One vector is turned by the same rotation once a tick. Each row is the vector after some number of ticks, and that number follows the row.
The counts run from 0 to 217.
[ 28.9 -28.1 -38.5 -10.6  -3.9  34.1  32.2   4.5   4.1  -8.1   6.1   9.8
  23.2  -7.4  -0.2 -22.6  11.1 -24.7   8.6   1.9  15.5   2.5   7.1  -8.8
  -3.5  -2.9 -14.7   4.0   2.4  13.6 -16.8 -11.9   8.0  23.8 -10.8  -1.2]
170
[  1.5 -18.7  -2.0  14.5  -7.2  19.3  15.9  14.3  30.7   2.5 -36.6   0.6
  25.1  17.6 -17.7  -6.7  -0.3 -18.3 -22.5   6.9  -0.5  -5.8  32.0  19.0
 -19.9   9.8 -10.9   4.0  24.1  29.6   3.3 -15.1   8.9  -1.8 -22.2   6.3]
28
[  4.7   6.5 -10.2   3.2  17.0 -35.2  13.7   0.1  21.7   2.5  12.7 -17.0
  24.8   1.0  -9.9  -4.5 -12.7 -24.4 -22.3   9.2  -8.1 -18.2  19.7  -5.5
  -3.9  10.1 -11.0  18.6   7.3  12.1   8.7 -33.1 -14.7   9.9 -22.9 -24.3]
124
[ 29.0 -22.8 -33.8  -7.0 -12.8  26.9  21.6   5.5   2.2   0.6   9.2   1.2
  27.4  -2.8  10.4 -29.4  -2.9 -29.1   3.9  -1.1   9.5  22.0  -0.5   4.5
  -4.8 -11.9   9.1   7.1  16.4  20.2  -9.3 -18.3  -6.8  15.3 -23.7   9.2]
169
[  9.2 -43.8   5.9 -12.2  19.0  25.5   4.8 -14.3   9.5  26.9   9.9  10.7
   5.4  -1.7 -24.7 -16.5 -11.6  11.7   4.9 -16.1  -1.1 -12.7   9.3 -23.3
  -0.5 -17.9  -3.5  22.0 -24.0 -11.8   0.5  15.1 -15.4  21.1 -20.0 -10.9]
184
[ -0.5 -27.8  15.8 -14.1  22.1  16.1  13.7 -15.0  24.4   7.7 -12.6   7.4
  10.4   0.6 -40.4  -4.1  -1.2  10.3  -8.4   3.8 -13.1 -20.5  16.3  -9.9
  -9.8   4.5 -19.6  12.2  -6.0  13.6  -2.2   7.1 -12.1  25.7 -23.1 -18.5]
191
[ 15.5 -16.3 -15.6  -0.8  24.6 -22.3   6.3   4.2   4.6  19.7  26.2  -4.0
  13.8 -12.5  -6.6   2.6 -13.7   1.7   2.4   0.5  -2.3 -28.8  28.0 -32.7
  -3.3   0.6 -19.8  18.5 -28.2 -14.3  11.8  -8.9  -7.1   0.3  -2.4 -38.4]
126
[ 27.2 -13.8 -33.0  12.0  24.0 -14.3 -13.7   2.9   6.6  29.0  34.8  -6.8
  10.7  -1.2   8.4 -11.3 -17.4 -10.5  15.7  -5.1   1.2 -13.4  10.7 -25.9
   0.0 -17.5  -2.6  23.9 -11.0 -15.9   3.5  -8.6 -13.8 -16.0  -8.6  -3.8]
119
[ 12.0 -42.2  16.3  11.2   1.9  18.9  -4.0  -2.0  15.2  15.1 -19.6  17.3
   8.9   8.5 -14.0  -5.4 -13.6  30.5   8.9 -12.8  -0.4  -3.3  33.8  -7.6
 -12.4 -17.6   9.7   8.6  -1.3  10.4  11.0  20.8 -24.3 -20.6 -16.5  -9.1]
14
[ 11.6 -22.6 -24.1   4.4 -10.3  -3.1   0.4  13.2  -4.3  -7.5  -5.7  -8.8
  15.5  -9.5  -0.1  -5.8 -17.4  26.2   7.6  10.3   7.0  -3.8  29.2 -21.1
 -11.4 -19.6 -22.7  -4.9  33.1  28.1   6.2  21.0 -19.2 -18.3   4.5 -30.7]
140
[ 10.8 -33.9 -34.5  -5.2  -8.4  33.1 -12.5   0.8   9.5  35.1  16.8 -12.4
   0.5  -0.8  13.3 -16.2 -25.6 -18.4   3.7  -2.2  -0.7  -8.4   6.3  -5.8
 -18.7 -20.2  -9.5  23.1 -11.2  -1.7  12.7 -13.8  10.8  -7.1 -10.7  24.0]
43
[ 15.9 -16.6  14.0   4.5  19.4  17.1  -0.2 -10.4  24.4  29.7  -8.2  18.8
  -0.9   5.7  -1.8   3.2 -10.8   6.8  11.5  19.2 -14.0 -18.7  21.1 -12.0
 -21.4  -3.1 -28.1  10.2 -47.7  -0.5  -1.9  -6.5  -1.2  -5.5  -1.3 -28.5]
202
[  5.5 -21.0  22.5   7.5  18.4  17.6 -13.7 -10.4  25.3  35.4 -14.1   9.6
  -7.8   5.9 -12.5  -3.0 -19.7  27.6   6.5  15.8  -6.1  -9.1  18.7 -10.3
 -18.9 -14.6 -23.1  13.0 -28.7  -7.4  -4.1  11.3  -4.3 -13.0  -5.8 -21.6]
203
[ 13.8 -36.8   5.6   4.1  18.5   5.3 -18.2  15.3   9.5   9.7 -13.6  16.9
  15.4  11.4 -22.3 -30.1 -12.0  11.1  24.2 -11.8   6.0 -11.1  -8.6   4.0
  -1.5 -25.0  14.1  24.6  10.9  13.4   2.8  -1.9 -25.2  -2.6 -33.6  13.5]
186
[ 27.1   1.2 -45.1  15.7  20.2 -11.7   2.5  17.1  17.1   5.8  21.2  -3.6
  24.2   7.4   5.8 -13.2   5.8 -35.5  10.3   4.3   9.8 -10.7  -5.0 -10.0
   3.4  -6.1 -10.2  16.1  18.6   0.8 -16.6 -20.5  -4.9  -8.5 -15.7   2.0]
112
[ 35.8 -21.8  -0.1   5.3  18.6  13.0 -19.2  -5.8  14.8  32.8   4.2  18.1
  -6.9   6.1   7.1  -9.9 -19.4  -1.0  26.4   8.9 -13.8  -1.9  -3.2  -7.0
 -19.3 -24.6  -6.0  13.4 -24.9   5.4  -9.7  -8.8 -13.4 -16.7 -29.4 -10.4]
195
[  7.0 -18.9 -32.1  11.4   7.0  17.0  -3.1 -10.2  31.0   1.9   5.8  -8.1
  30.9   8.5  -5.3  -3.5   5.3  -9.5 -12.4  -2.5  26.1   5.8   3.7 -18.0
   2.2 -14.0 -15.2  12.7  43.1  -7.9 -16.9  27.5  -7.5 -14.2  -3.6   9.8]
102
[  1.6 -20.3   3.3   1.6  14.3   8.7  -2.9   0.1  26.0  -3.2 -21.4   5.0
  11.0  16.3 -25.6  -9.8  -5.8  13.9  -4.6  13.3 -12.1 -14.4   7.0   3.1
 -15.4 -13.8 -20.6   5.9  30.5  41.7  -9.9  11.7 -17.8  -1.0 -30.3  -5.6]
198
[ -1.3 -21.9 -21.2  13.4  -0.7  30.2 -11.9  11.4  21.0  10.2 -27.1   4.8
   8.6  10.1  -3.2  -6.3  -6.9  13.2  13.0  19.7  10.1 -11.3   9.3  -1.9
 -18.9 -15.5 -36.7   2.3  17.4  14.6 -14.0  17.9   7.7 -31.9  15.3   5.9]
216
[ 32.4 -17.1  23.8   2.9   8.5   2.5  -3.8 -13.1  13.2  22.3  12.8  10.2
   9.0   2.3   7.9 -21.6 -20.9  -2.6   8.2  -5.9  -6.9  16.6  14.2   4.2
  -7.5 -18.3  21.8  13.4 -23.6   4.6   6.6 -20.9 -30.4  -4.9 -36.2 -25.0]
4
[ 18.4 -17.1 -32.4  11.7   5.7  29.0 -10.5 -18.5  30.7  16.9  22.7  -5.4
  16.8   5.2  13.9  -6.1  -1.0  -9.4  -6.7  -3.5  22.0  19.4   2.0 -19.8
   2.4 -22.4 -11.7  10.8  14.1 -22.3 -18.3  21.0  -3.2 -20.7  -3.3   1.5]
101
[ -8.6 -34.1  25.2  -8.7  10.3   5.0 -32.1 -25.9  19.2   9.2  -9.0   1.1
  15.5  -1.9   3.9  -1.8 -36.8  27.3  13.0   5.9  -5.1  -0.8  -2.3   2.2
  -3.8 -21.8  -4.0  23.7  10.5  -2.2  -4.0  17.9 -26.8  -3.2   9.9 -14.6]
71
[ 10.2  -4.2 -24.6  14.3  18.4 -15.1 -11.3  17.6  19.7   9.2  15.5 -15.5
  10.5  -5.3 -24.3 -14.7   0.7   8.6  12.1  10.9  13.7  -5.3  -3.3 -25.7
   5.2 -28.1 -30.3  17.5  27.1   0.3 -17.6  14.8 -11.8 -11.9 -11.3 -17.7]
121
[ 26.0 -28.2  -4.1  -4.2  -2.9  31.6  23.0   3.5   1.9  16.7  -4.0   9.5
  22.0 -14.9   1.4 -18.9   0.3  -6.5  11.3  -5.5  20.7   9.2  29.1 -12.4
  -4.2   3.3   1.7  12.2 -33.1 -24.6   1.3 -14.1  11.0  13.9  15.9 -17.7]
164
[ 21.8 -29.3 -10.9   5.2 -12.4  21.2  -0.3   5.6   9.8   4.7   0.8  -4.2
  27.2   2.0   3.9 -33.2 -10.9 -17.7   2.1  -7.8  14.6  31.2   4.8  17.4
  -0.7 -17.6  19.2  12.7  26.5  15.2  -5.0 -18.4 -10.8   6.6 -28.5  13.7]
168
[ 22.7 -24.8  -4.8 -13.4  18.0   9.4  27.0   0.7   5.1  -8.3   1.9  15.5
  19.4 -11.8 -25.5  -6.6  12.8   5.3   9.9   2.5   1.1 -15.5  13.6 -24.9
  -1.5   0.8 -18.3   7.4  -0.8  17.3 -14.8   5.5 -20.0  25.7 -12.7 -36.1]
0
[ 10.2 -24.9 -21.5  12.2  -9.0  23.3 -10.9  15.2  21.2  19.4 -14.1 -11.4
  13.6  21.1   6.9 -27.9 -15.7 -17.9  -8.5   0.9   4.0   5.8  14.7  17.2
 -18.0 -18.7   0.8   9.7  21.6  19.5   5.0 -15.0   8.4 -14.5 -24.8  27.3]
35
[ 15.1 -25.3 -20.6 -11.0   5.0  34.7  31.8  11.1   7.6  -4.3  -7.1   9.4
  26.8 -14.7 -26.0 -21.3  16.4  -6.9  10.5   4.8  19.0  -3.4  10.4 -14.5
   1.2   2.9 -17.6  10.4  -2.0   0.4 -17.8  -6.7   6.6  32.1   0.8 -14.4]
171
[ 21.7 -33.7  -5.3   8.1   5.7  16.4   5.5   5.7   6.6  -5.5  -4.0  17.4
  14.3  -1.0 -17.8  -8.3   3.7  20.9  16.9   0.6   2.1  -6.9  12.9 -19.7
  -4.4 -21.8  -9.8   1.9  21.4  28.7  -8.0  26.1 -30.3  -8.8 -25.4 -19.3]
7
[ 28.8 -23.2   9.3  22.9   0.8  20.9  -4.7   9.9  15.4  26.5 -16.2  17.2
  10.2  16.1  15.0  -8.9 -19.5  -7.3  15.6  -5.9  -0.3  -2.0  35.1   7.5
 -16.7  -4.0  11.5   5.4 -27.6   6.6  11.8 -20.3  -2.0 -28.5 -14.3   2.4]
23
[ 11.6 -17.1  -7.0  10.3  -3.2  11.0 -17.7  -3.4  22.4  12.0 -18.7   6.3
   7.0  24.2  14.7  -3.6 -29.3  -6.5   3.1   9.2 -12.5  -7.6  18.2  19.2
 -21.3 -13.6  -5.6   2.7  19.2  38.0   3.1  -6.8 -17.0 -29.0 -23.3  11.1]
206
[  6.1 -20.3  28.0   2.4   2.4  11.9   1.9   2.1  18.4  21.6  -8.5  -4.4
  23.2   2.3 -15.1 -30.9 -10.0 -13.0  -0.3 -15.6   3.4  20.8  10.8  13.7
  -1.4  -5.9  29.8  29.9 -18.6 -19.3   6.4 -24.4  -5.7  25.9 -22.1  -3.0]
174
[ 16.0 -21.4 -13.5 -10.0  10.4   3.4 -33.9 -10.8   5.8  20.1  16.6   2.5
   0.3  -3.9  24.1 -14.6 -37.6  -1.2  31.2  18.0 -10.7  -4.5 -17.3  -1.0
 -10.0 -24.3 -10.9  28.2 -20.3  -1.1 -10.3  -8.7 -12.7  -1.5  -2.9  -6.8]
62
[ 10.1 -19.2   0.8 -11.0  13.5  -6.1 -22.7  -6.3   2.5  26.0   1.3   6.0
  12.3  -2.8  16.9 -14.6 -41.0  -7.4  30.4  12.7 -11.1 -18.9 -14.4   6.1
  -5.4  -9.7   1.3  32.9 -22.5 -10.0   3.3 -30.7  -8.5   5.9   6.9   0.1]
61
